Each named turn below is shown by a few rows before and after it. Which turns, in which order, take the first row of each later pair to the second? The first pair is answered.
Megil (before |-> after):
[ -6 -28  -4  -6   9 -15  36  31 -45 -39  32 -46  20   1  -7  20 -40  -5
 -11 -15  39  18 -44 -17  32  -4  -2  44 -36  17  13  16   8  36] |-> [-18 -21  -1 -21  45 -17  45  24 -17 -17   2 -26  23  18 -11  38 -41  -8
   3 -27  53  10 -45 -17  13   2  -6  28 -10  -3  36   5  26  58]
[ 29  21   4  12 -18  -6  -1  31  -3  10   2  12 -12   5   2 -29   3 -39
  -5  12 -25  11  19  23  34  34 -14 -13  23  -5 -28 -22 -42 -12] |-> [ -6  23   1 -10  14  -9 -18 -18  36  23 -27  27   7  12  -3  16  31  10
   7 -18 -12 -17  15  13 -17   5   9 -42  48 -24  14 -16  -3  -4]
[  4  14  -1  24  -1 -18 -14  17  14  24 -15   3  -7 -17  -5 -23  13 -23
  12  23 -13  -9  31  29   4  37  -4  -8  15  -1 -22 -18  -1  -9] |-> [-16  13  -5  17   5 -21 -28 -10  23  21 -20   4   3 -19  -7   0  31  13
  13   9 -12 -25  28  21 -20  18  11 -20  19  -4  -7  -9  15 -15]
nurus (before |-> after):
[-12  34  -2   7  -5 -20 -38   5   3  -9  -2   8  19 -15 -17   4  54  29
 -46  54 -23 -42   7  -7 -20  -8  54  -9  11  -9  -5  18  26  11] |-> [-23  30  -7 -12  20 -18 -20   6  14  -2 -12  13  26   1 -19  28  42  35
 -35  38  -5 -39  -3 -16 -31 -11  48  -7  18 -14  18  16  45  35]
[-10  -7   3 -27  21 -19  24  22  12  -1 -22 -10  -6   8  -3  28 -16 -27
  29 -27  21  -5  -7   1 -12 -14 -10  23   3   1  12  -4  17  36] |-> [  2 -13   2 -13 -11 -19  27  36 -17 -21   6 -27 -10  -3   0  11 -21 -28
  19 -16  13   7  -9  -2  11 -15 -10  43 -20  18  -7   4   2  23]
[  3  15   7   8   2  -2 -17 -20  13   3  -4  15 -16  -8 -20  -5  18 -21
   8   4 -30   4  21   1  -7  -4   4 -22  15   6  -2   7 -17 -11] |-> [ -3  11   5  -6  21   0  -4 -23  23   8 -17  21  -9   4 -22  12   9 -18
  14  -8 -16   6  14  -8 -13  -7  -2 -21  20   4  14   9  -2   8]
[ -2  -1  13   6   1  -3 -17 -10   4  -9  15   2   8  -7   0   4  10  20
  -9 -16  -3  -7  -6  -3 -23 -12  10  -8   4  14  -3   5   2  -3] |-> [ -2  -2  13   2   3  -4 -15 -10   6  -9  13   5   9  -4   1   7   6  20
  -7 -19   0  -4  -8  -6 -24 -12  10  -8   7  16  -2   0   5   2]
Vos (before |-> after):
[ -5   8   0  15 -72  -3  14  -7 -23 -41  46 -48 -15 -19  -3 -13   3  16
  -6   3   3   3  -8  -8  21 -15  12   9 -32  20 -24  23 -10 -12] |-> [ -6  28   0  25 -64  -7 -21 -26   0 -21  23 -26 -22 -31  -5 -22  35  13
  -7  16 -17 -22  14  19   2  -4  23 -28  -2  -7 -33   9 -15 -36]
[-14  33   0  12  16  -2 -19  -4  21   4 -12   7   1 -15  16 -11  13  -6
   2  11 -22 -14  34   9 -24  11   5 -31  27  -9 -16  -4 -18  -6] |-> [  0  20  -1   1  25   0  25  32   8   1  -6  -2  -5   2  15 -13 -25 -38
   5   8  -3  12  23  -3   1  29 -24  -2  13   4 -16  -8 -21  23]
[ 26  22   8   6 -16   1 -29  -6  12 -35  38 -22  -5 -35   5 -37   5  10
 -35  -6 -19 -26  36 -30   4 -14  30   8 -47  11  -7   2  -8  -7] |-> [ 36  34   8  11  -3   0 -36   0  25 -18  19  -4 -14 -35   4 -50   8 -17
 -30   6 -24 -31  51 -13   2   5  24  -9 -27  -5 -16 -14 -18 -11]
[ 10   3  12  -1 -11  -9  -2   1   0 -14  14 -17   7  10  -8   8   3   7
   1  -5  10  -2 -16 -23  -6  -9  13  -5 -25  18  -3   4   4 -10] |-> [  9  12  13   4  -7 -11 -19  -6  12  -2   3  -5   1   5  -9   4  20   3
   1   2   0 -14  -4  -8 -17  -7  19 -25  -9   5  -6  -2   1 -24]
Pairs:
(two turns a pair)
[ 13 -15  39  15 -50  57 -41  11  18 -17  46 -20  -4   7  11 -43  22  20
  -1   4 -25   2  -8  14  13  15  26  22 -15  -2  -7 -24 -29 -28] |-> [ 14 -11  39 -18  11  54   4  34  50  18   5   7  -7  43   3 -23 -14 -26
  24  -6   7  12  -9  14   7  45  -8  18  16 -26  17 -48  -7  22] => Megil, nurus
[-14 -12   6  31 -22  16  -7  20 -11  -4  37  14  -2  -4  38 -25  -4 -24
 -17  -4 -10 -10  -4  -1  27  19   4  21 -17  24  -7  13  -9  11] |-> [-10  -7   5  29 -12  17  -7  24  -7   5  26  24  -7  -2  37 -28  -6 -42
 -15   1 -12 -10   5   8  28  31   2  12  -6  14 -11   5 -13  14] => nurus, Vos
[ 11   9 -20  41  -1 -11 -31 -13  25  25  37   2  -2 -29  -8  -9   6  24
 -18  41 -23  34   7 -33  25 -17  -4  23   7   2 -43   3 -44 -25] |-> [ 12  -4 -21  17  33  -8  14  10  30  32  27   6   3  -1 -16  15 -32   5
  -4  23  10  56 -13 -50  32  -7 -32  45   6   6 -20  -1 -28  22] => Megil, Vos
[  2   7  20  15  -3  -2 -18   1  -7   4  11  10  -9  10  10  -3  31   5
   3  20   4 -16 -19   3   5  -9  29 -18  24 -12   6   8   5  -7] |-> [  7   2  22  18 -15  -1 -11  10 -22  -8  25  -1 -10   7  13  -7  23   4
   0  22   6  -7 -23  -4  16  -9  22  -2   9   0   0  11  -4  -7] => nurus, Megil
[ 18   8   2   9   9  -5   0  20   2   3 -24  18 -11  13  -5 -11  -4 -57
   3  13   2  13   7  17  18  16 -14  -3  14 -11 -23 -19 -27   6] |-> [  5 -14  -2  -7   1  -1  20  16 -14 -24   0 -12   6  20  -8  12 -21 -23
   2 -13  24  27 -24 -19  22  -9 -12  32 -15  20  -2   6 -10  29] => nurus, Vos
[ 17  -7   7  -9  14   0  22  17 -16  18 -12   0   0  21  14  -5 -37 -22
  20  -6   6  17 -14 -10  -2  18 -13   8   2 -10  -8  -8 -12  22] |-> [ -6  -2   4   1  -5  -3 -24 -31 -10   6  -6  -5  10  -1  17   6   8  38
  11 -16 -10 -10 -11  -8 -33 -17  27 -13   5 -11  -1   7  -6 -13] => Vos, Vos
[ -3  18  -7 -10 -20  15  -2  -8 -33   9  20  -7 -18   5  16  17  -7  11
  26 -54  27 -31  19 -40  -4 -28   6  14  -3  -7   7  31  32 -20] |-> [  3  24  -7 -17   3  14  14   4 -21  26   1   9 -23  17  12  18 -21 -17
  35 -51  35 -28  22 -34  -2 -11  -9  10  13 -20  10  19  35  -3] => Megil, Megil
[-18  19  21  40 -44  12 -11 -39  15 -37  30 -10  29 -74  -3  32  14  24
 -23 -18 -29  10   4 -23 -49 -51  14  26  -9 -23 -13  -4 -41 -18] |-> [ 21  24  25  33  -8  10  41  22  19  -7   4  13   6 -42  -8   7 -38 -76
  -7   7 -16  39  18  -1 -10  11 -37  32   9 -43 -32 -38 -57  22] => Vos, Vos
[ 23   7 -29  22  -3   7 -15  24 -52   6  -5  -3 -16 -46   4 -61   2 -42
  11  29  -3   5  16  46  27  35 -37  32 -33  10 -11  41 -40 -53] |-> [ -8  26 -32   9  30   2 -54 -29  -1  32 -46  25  -6 -49  -1 -30  43  -2
  21  10  -6 -33  29  52 -25  14 -10 -17  12 -24  19  36  -9 -60] => nurus, Megil
[ 19  -5  -2   1  17 -14  28  28  16  30  -5   6  -4  15   2  19 -30 -40
   5  12   4  20   2  21  13  27 -20  -9  10 -20 -21 -35  13  20] |-> [ -2 -23  -5 -14   6 -15  37  14   3   4  17 -19  16  14   1  49 -31   8
   1 -15  22  24 -22 -11   7  -8  -8  14 -18   5   3  -8  35  30] => Vos, Megil
[-11  11  -5  -4   9   3 -12  -7  22  12  -8  13   2   1  12   3  -1  13
   2  -8   1 -11   9  -3 -13  -7   1  -2   1 -15   7  -6   5  14] |-> [-15   9  -6  -6   7   4 -11  -7  19   9  -3   7   4   1  12   6  -2  20
   1 -15   4  -8   3 -11 -10 -11   2   1  -3 -11   9  -2   7  18] => nurus, Vos
[  4 -20  11  13  -3  -4   9   4 -25 -11   8  -5 -14  -2   7 -15  -7  -1
  17  10  37  17  -2  -4  23   1  -4   2   5  18  -2   8 -29  22] |-> [  3  -7  13  22   5  -6 -15 -10 -12   3 -10  14 -19  -8   7 -22  15  -3
  16  18  21   1  13  11  10   4   8 -22  25   1  -7   0 -32   6] => nurus, nurus
[-13 -10  16 -17  -4   9 -37 -56 -16 -10   6  12  30 -51  10   7   9  50
  11 -19  -2  -1 -26  -1 -20 -15  19 -11 -21  13   7  41  24 -20] |-> [ 29   6  20   4   0   9 -23  -8 -23  14  -4  32  -2 -50  12 -46 -11 -37
  11  26 -21  13   0  37  16  40 -10 -18  -4  -2 -39   6 -14 -26] => Megil, nurus
[  3   6  -1  10  -8 -11 -19  -1  -5   6   1   4  -9  -5  13 -12  15  -2
   3  15 -23  -2   9  11  -4  13  11  -9   8 -12 -19  -3  -8 -11] |-> [-10   1   0 -10  18 -13  -7  -8  11  13 -14   9   3   6   7  14   7   9
  10  -3  -5  -6   0   1 -18   5  10 -11  17 -16   5  -2  11  11] => Vos, Megil
[ 17 -13  -1  25 -22 -24 -62  -2 -10 -37  56  -9  14 -55  -7 -13  51  24
 -17   2 -35   1   7 -23 -30   7  37  30 -35  -1  -5  13  -7 -15] |-> [ -3  -4  -2  -9  48 -30 -50 -18  42   4   2  27  23 -27 -17  25  48  18
  10 -19 -12 -16   8 -21 -66  14  31  -1  14 -37  35  -9  29  19] => Megil, Megil
[ 33  16  -3 -13 -21 -23  21   9   9  35 -44   8 -23  26  10 -13 -12 -21
  44   1   3  -8   5  10 -24  41  -6 -46  25 -41   4 -26  18  -5] |-> [  1   5  -7 -18 -42 -22  -4 -31   2  10 -21 -13   0  12   9  17  12  51
  36 -26   5 -20 -12 -20 -47  -9  24 -41   3 -18  30   6  35 -17] => Megil, nurus
[ -8   6  -2  22 -19  -9 -62 -36   7 -13   1   6   1 -24  15  -7  47  32
 -18   1 -20 -30  24  16 -28 -20  23 -34  14 -10  -6  -2  -2 -47] |-> [ 27 -22   1  -3   3  -4  39  47 -22 -18  15 -10  -7  18  13 -15 -44 -47
  -4   4  22  33  -3  -6  31  21 -42  31 -18  13  -7 -11  -7  23] => Vos, Vos
[ 17   5  26  23 -30   3 -19 -21 -24 -15  -1  23 -10 -24   9   9  14  27
 -18  14 -29  26  19  -2  -7   6  19   5 -38   3  -1  18 -12 -15] |-> [  0   8  24  -1  11   0 -12 -35   8   7 -30  44  -5  -5   3  36  12  31
  -4  -5 -12  15  16  -7 -31   6  16 -13 -12 -15  26  12  11   8] => nurus, nurus
[ -8  16   0 -27  34   0  31   9  10 -12  -3 -10  14  22 -15  28 -32   4
   4 -11   7  20 -20 -13   3   3 -20  18   2  -3  18   1  22  40] |-> [  4  13   1 -12   8   1  30  24 -16 -28  17 -22  10  12  -8   7 -34  -4
  -9   1  -2  29 -17 -13  25   7 -22  32 -15  13  -2   6   4  26] => Megil, Megil
[-34   9  21  32  14 -33 -14  17  22  10 -11  19   6 -21  -2  26  16   3
  31 -28  -7 -17  -1   2 -13 -18 -20  10   4   2   3   6  19 -15] |-> [-30  -1  22  32   1 -34   3  32   5  -4   9   1   8 -19   1  22   0   2
  28 -32   0  -3 -11 -13   5 -19 -27  33 -19  20   1  14  13  -9] => nurus, nurus
[ -3  25   4  16  10   3 -27 -17 -11 -17  -9  -9  -1 -10  24  -2  22  47
 -11  -3 -12   2   7  -7 -22 -20  19  16 -25   2 -11  11 -13 -16] |-> [ 20  32   7  17  32   3  -4  16  -5   5 -31  11 -18   5  24 -23   0 -13
  -3  18  -9  14  23  11  -3  19  -9  11  -5 -15 -24 -14 -25  -3] => Megil, nurus
[ -8  -3 -13 -22  19   7  36  27  -2 -37  -5 -19   3  28  -2  -8 -26  16
  32  -2   9  11   5 -14  -5 -15 -27  13 -18  11   1  20  13  -4] |-> [  5   1 -11  -6   1   7  23  36 -12 -37   4 -21  -5  17   3 -31 -19   2
  25  17  -7  11  15   0   8  -4 -28  16 -23   9 -23  18  -6 -23] => Vos, Megil
[  7  -4  12  18   7   3 -23   4   7  37   2   9 -12  15   2  -8 -12 -32
   0  32  -4  -1  -2  28  15   7  14 -22  19 -24 -30  -2 -16   0] |-> [ -2 -15  10  -7  26   6   8  10  11  34  -2   4  -1  35  -1  17 -34 -27
  10  13  20  11 -21   4  12   0   2  -6  11 -17  -7   4   3  33] => nurus, nurus
[ -4  -1   4 -26  33  -2  -9  -2   1  16   8  -9 -15  -4  -6 -14   4 -11
  -5 -15 -21 -19   8 -15  -7  -6  -7   3  15  -1 -15 -24  -2   5] |-> [-10  -6   2 -25  26  -1 -13 -10   0   9  14 -16 -11  -9  -6 -10  10   3
  -8 -20 -24 -21   4 -18 -12 -15   0   1   8   1 -13 -19   2   1] => Megil, nurus
[ 12  16  11   5  26   5  -3  14   3  44 -12  27 -12  17 -10 -17   0 -27
  14  24   2  -1   3   5   6  40   1  -3  17  -8  -8 -11   9  12] |-> [ -2  -8   6 -10  11   9  18   9 -19  15  15  -3   5  21 -10  10 -16  15
  11  -2  20  10 -30 -31  12  10   4  31 -20  24  11  16  24  29] => nurus, Vos
[ -7 -25   4  21 -18  14  -5  11 -25 -15  11 -15   3 -22   0 -13  -5 -14
  -6   4  -4   3 -13  14  27   3  21   9 -23   6 -18   9   6  13] |-> [-26 -21   0   8   0  12 -20 -18  -6  -8  -5  -8  16 -17  -3   9  12  16
  -3 -13   1 -13 -18   5  -2 -16  34  -6 -11  -2   3  15  23  12] => Megil, Megil
[ 13   1  -3  17 -42  16 -38   1 -19  13  18 -13   8 -35   7 -21   8  -5
 -15  48 -10 -15  -3  10  10  14  24  21 -10  30 -28  -6 -12 -34] |-> [ 14 -17  -4 -19   2  20  23  31 -10  22   2 -12  15   3   2   7 -40 -27
   6  22  32  10 -27 -14  16  26  -9  45 -11  32   6 -11  15  29] => Megil, Vos
[ -1 -11   3  23 -21  -4   2 -11  -2  -9 -38  16 -14 -29 -25  12  22   0
 -16   5   7   6  18  -7  -9  15  18  -9  -6 -18 -22   2 -13 -47] |-> [-12 -21   3  -2   6  -3  28  -9   6  -6 -48  16  -3  -9 -32  39   3   6
  -6 -13  32  12   1 -25 -13  11   7   2  -4 -17   7   5  11 -14] => nurus, nurus
[ -5  13  -2  -8   7  -5  -4 -17  22  -8   0  17  -6  17   4  -8  10  20
  26 -19  19  -8   0  12 -14   3  14 -17  15 -22  -4   9  11   8] |-> [ 10  13   1  -3   3  -5  11  11  12  -7   2  17 -17  23  10 -29  -6 -13
  26  -6  18   7   5  16   7  22   0  -7   9 -19 -22   0  -4  15] => Megil, Megil
[ 45  33  28  23   0 -14   3  26  -2 -11   6 -27  -4   7 -11 -81   5 -56
 -19  34 -16 -10  18  39  26  -4 -27   9  12 -22 -66 -43 -43  13] |-> [ 20  22  26 -24  68 -16  44  18  37  11 -29  -9  14  47 -20 -21 -21 -43
   7  -9  31  -6  -6  10  -4 -14 -42   7  34 -34 -10 -44   7  73] => Megil, Vos
[  6 -20  -9   2  46  14  -1  18  19  21 -12  21 -26  30   3 -24 -45  -2
  27  15 -19  42 -19   3 -13  41   9  -2  12 -19 -30  -9 -12   7] |-> [  8 -30  -7  17   3  17 -10  16 -12 -10  25  -9 -24  12   9 -33 -42  29
   9  14 -28  47 -29 -11   0  20  19  23 -23  10 -41  10 -22 -15] => Vos, nurus
[ -7   6  17 -21 -21   9  10   1  13  10 -23  18 -15 -16  31   5 -15   8
 -14 -12  -3  16 -11 -26  -7  -3   7   4   8 -10  37   8   9   4] |-> [  0   6  19 -17 -23  11  17  16   7  11 -22  18 -21 -14  31  -5 -24 -11
 -12  -4  -6  23  -8 -22   3   8  -1   7   4  -8  26   3   2   7] => Megil, Megil
[-21   1   1  -3   6  12  -9  -9  12  21 -21   6  12   5  -9  26   2  12
   8  19  -8 -16   0 -11 -21 -30  32 -16   9   1  19 -12   2  10] |-> [-12 -12   0  -1 -17  13  11   9 -15   0   6 -18  12   4  -6  18 -14  10
   3  18  -3   3 -16 -26   4 -33  24  15 -19  24  15   0  -7  14] => nurus, nurus
[ 56   0   4 -13  43 -20  21  -5  -5  36  -6  23  -5  48  -7  15 -49 -39
  14 -17   9  14  12  -3  41 -17 -39  -2  -7 -21 -26  14  -1  27] |-> [ 40 -13   3  -4  -5 -16   0 -30 -34  -5  40 -13   8  25  -4  22 -30  20
  -5 -28   1  13  -5 -25  39 -58 -12  20 -49  12 -23  47   1   1] => nurus, Vos
[  1 -16  -3 -11   9   7  30  -2   2   4 -13  -2   6  18 -12  13  -2 -19
  14  -2  -3  -4 -14   6   1  -1 -15  12  11  -7  25   1  -8  21] |-> [ -9 -10  -5  -7   2   5   5 -25   8   0 -15  -1   9   6 -12  19  24   7
  11  -4 -14 -20  -7   7 -15 -15   4  -2  14 -10  27   6  -4   4] => Vos, Vos
